One vector is turned by the same rotation once a tick. Each row is the vector after some number of ticks, and that number follows the row.
The counts run from 0 to 381.
[ 20  14  10 -17  34  22  -9  -5  -4   2 -22 -12   7 -10   9  19   0  17
 -13   3  14  13 -26   5  -4  -5  28  10  11  22 -26  12  44 -30 -10   7
 -15  -5   2  21  -6  -1  -2  -7  -1   8 -11  -2  -8]
259
[  6 -10  12 -20  31  20 -20  -2 -12  -1 -11  -2  10  14   4  24   6  11
 -20   5  12  23 -27  13 -22 -18  -9  12   2  -2 -24  -8  51 -25   7   7
 -20  17  -9  13 -12 -14  -4 -18 -10  11 -13   3 -12]
174
[  6  20  10 -19  23  25  12  -8  23  15   6  -8  15  16  29  -2   2   6
 -27  -7  29  15   1  12 -11  -4  16   4   2   2 -10  -4  19  -5  19  -6
   7  16 -27 -17  -3 -25  -7  -2  -3 -14   0 -39  17]
292
[ 10  30 -12 -21  24  32  27 -15   3   9  15 -10  19  11   8  -6  14  -9
   9   5  10  11  18   4  -2   0  24  24   0  23 -23   2  15   0  11  27
   8  -5 -27  -5  11 -23 -15 -10   2   1  -1 -33   9]
373
[ 47  -8  10 -17  25   8   2  -7  -2  -8 -20  -7 -22 -24  21  31 -13  -1
  -4  13 -14  11 -15   0 -10 -14   6  10  -8  15  -2 -18  17 -17   1 -13
 -23  21   2  22 -13 -26   5  -3  11  -2 -13 -12   1]
352
[ 30 -10  -9   4  29 -19 -19  17 -13   9 -39 -11 -14 -17   9  23 -11   2
  -1  16  -4  -7 -17  18  -8 -11  -8 -14 -17 -21  -9   5  32  -8  19  -3
  -4  13  17   1 -20 -19   9 -24  13  -4  -3  21   2]
61
[ 39  18 -14   3  32   4  30   0 -11  18 -18 -11  -5 -25   3   1   5 -29
  38  21  -8 -18   6 -11   8   1   2  -3 -18  14  -4   7  -3   0  12  27
   2   4  -2   2   0 -32  -3 -12  19   3   7  12   6]
148
[ 39  21 -17 -22  13  14  24 -14  -2  14  17 -11  -7 -13  16   1  -8 -18
  20  11 -12  -2  36   2  -2  -5  22  11 -20  14 -15  -4   1  11  20  12
   4   6 -15 -11   9 -27 -13 -13   2  -1  -2 -29  12]
365
[ 17  -4  11 -24  38  10 -22   5 -10  -9 -16  -3  -8   5  18  18 -22  10
 -21   0   5  19 -26   1 -16 -14  -5  -1   1  -2 -18 -11  38 -16  16  -9
 -35  19   5  13 -18 -12 -12 -16  -7   2 -17   1  -5]
178
[ 41  23  -5   2  31  -9  25   5   7  25 -31  -4 -10 -21   8  -3   2 -21
  31  20   6 -24 -16 -15   7  -5   4 -14 -14  17  -7  12   0  -3   8  15
 -14   0   7  -6  -6 -26 -10   1  17   6  -1  12  12]
144
[  8   1  -1 -11  31  -3   7   2   3  -5  -3 -24   2   2  27  18 -26  -8
 -20  -4   0  11  17  30 -10  -4   7  16  -4 -25  -6 -11  24   9  33   0
  26  12 -22  -3 -14 -21   4 -29   6 -26  20 -12   7]
114
[ 34  23  -8  -8  16  -2   5  -2  -2  37   3 -14   1  -4  15  -3  14 -12
  19  14   7 -19  21  12   6 -10 -13 -33 -24 -20 -18  13  14   3  24   0
   4  19  -4 -33   7 -27  -2  -6  -8  -3   6  -3  13]
241
[  2  22  -4  -3  23   0  26  -6 -15  16  14 -14   7   0   1  -8  -9 -31
  24   0  13 -17  23  16  17  -3  -3  -6 -21 -20 -28  13  13  18  17  24
   6  -2 -15  -8   7 -25 -24 -29 -12 -10  10  16  -2]
32
[ 10   1 -15  -9  15  18  18  -2  16  15   4 -10   4   9  17  11   5   4
 -16   9   7  16  20  24 -17  -3  20  23 -18   7  -9  -7  16   3  28   8
  27  11 -22 -16  -4 -36   1 -14  16  -6   8 -42  16]
284
[  4  24  18 -23  36  30  29   1   8  21   5   2  17  18  14 -13  21 -21
   6  -6  31  -3  -9 -10   6 -17 -24 -19  -4  -3  -6  -1  11  -6   9   4
 -17  27 -24 -12   4 -27 -20  -2 -10  -3  -4   3   7]
128
[ 22  15 -11 -12  12  11  10 -14   9  10   9 -23  -2 -18  18  16 -13   6
  -7   7   4   9  23  31   0  -1  41  21 -12   7 -24  15  28   0   8   7
  20 -14 -16   0   1 -20   0 -19   5  -6   2 -32   4]
368
[ 22  17   2 -24  50  25  21   5  -1   6 -34  -3  13   1   8  -2  21 -22
   9  11   9   2 -23 -25  -3  -3 -11   3  19  17   9  -6   2 -23  15  11
  -7  20  -6   5   3 -16   1   2  15   4   3  11   8]
51
[ 23   8  -7  -4  12  -4  22 -10  14   8   2 -21 -16 -25  23  18 -24  -1
  -6  -1   3   1  12  31   3  -2  40  18 -25  13 -20   7  19   3   9   4
  12  -9 -14  -2 -15 -33  -7 -15  14 -12   2 -30  14]
195
[ 21  26   5 -10  22   3  28 -12  16   1   1 -27  -4 -23  32   5 -27 -13
 -11  -4   5  -6  25  21   6   0  26   4 -12  -2  -9  13  13   8  12   3
  20  -4 -19  -1  -5 -24  -1 -12   7 -26  13 -20  10]
30
[ 49  10 -12 -13  10  13  20 -17   1  30  12 -12   0 -12  11  20  17 -14
  17  19  -8   3  31   8  -5  -8   0  -1 -25   7   1   1   8  -5  14   1
  10  25 -12 -15   9 -36   7  -9   5  -2   7 -24  10]
71
[ 31  26  -1 -19  10  27  11 -19   9  33  18  -9  12  -4  15   4  26   0
   6   9  16   4  16  12  -5  -2  21   0 -11  16 -23  18  21 -10   6   7
   3   8 -16 -16  12 -24  -7   1   1   9  -2 -37  14]
79
[ 25  24  10 -32  19  31  -8 -21   1   0  15 -13   8 -10  29  13 -10  13
 -20  -1   2  14  14  15  -5  -8  24   4   7   7 -28   6  38 -16   2  -4
  -3   7 -15   3  13  -4  -5 -11 -21  -8  -2 -24  -2]
82
[ 37  36   7 -26  18  26  11 -19  14  23  12 -16  12  -8  26  -2  15   1
   0   9  11  -1  24   3   1  -5  10 -11   3  10 -10  13  16 -12   6  -2
   2  14 -16 -15  19 -17   5   5  -7  -5   8 -24  11]
248
[  6  27   8 -25  30  22   9   2  15  24  13  -1  13  29  20 -21   7 -11
  -1  -9  25   2   0  -5  -2 -10  -5 -14   0   1 -13  -8   8   3  22   1
 -13  20 -27 -33   6 -27 -19  -6 -13  -7  -9 -20  13]
293
[ 26   6  16  -6  36  -2   9   5   7   2 -32 -22 -10 -24  27  15 -25  -1
 -14   0  21  -1 -37   6  10 -10   7 -11   2   1  -9   8  34 -24 -10 -11
 -22   0   0  18 -23 -13  -6  -8   5  -7  -6  15  -1]
138
[  8  10   0  11  31 -17  22  14  -6  16 -26  -6 -11  -9   2   3 -12 -19
  20   1  19 -19 -33   5   9  -4  -4 -15 -19  -2 -21  10  20   4  10  18
 -27  -9   4   8 -22 -26 -21 -17   6   2 -14  27   2]
310
[ -1  10  -3 -23  24  28  21  -4   6  23  24   3  15  29   8 -11  19 -16
   6  -2  17   8  19   5  -9 -13 -11  -2 -15   0 -12  -9  12  12  27  14
   3  22 -29 -25   2 -37 -18 -14  -4   3  -1 -23  10]
289
[-10  -3   3  -7  25   8  -3  16  -7  13  -8   6   1  31  -1   1   9  -3
   1   0  26  10 -34  -2 -13 -17 -14  -5  -8   0 -23  -8  33  -2  19  12
 -33  15  -3  -6 -21 -23 -26 -20   0  14 -23   3  -3]
8
[ 12  -1  17 -11  35   9 -25  10  -6  13 -23  -8  10   8   8  22   5  11
 -17   6  19   9 -36  13 -19 -10  -6 -10   9 -15 -18   8  43 -28   5  -7
 -22  18   3   3  -9  -5   3 -11  -6  10 -12   9  -6]
343
[ 22   3   4  -9  45  11   4  13  12   4 -50 -14   1 -12  19  18   2   9
 -16  11  11   8 -36  -2 -11  -4   8   8  16   6   9   1  23 -31   6   4
   1   9   5  14 -18 -12  20  -4  25  -6   4   6   8]
54
[  7  10   1 -10  49  13   4  15 -19  15 -34   1  11  12  -7   1  21 -17
  17  11  14  -2 -30 -19  -4  -9 -28  -9   4  -1  -6  -1  18 -15  20  21
 -17  16   3   4  -9 -19  -8 -17   8  11  -6  29  -2]
52
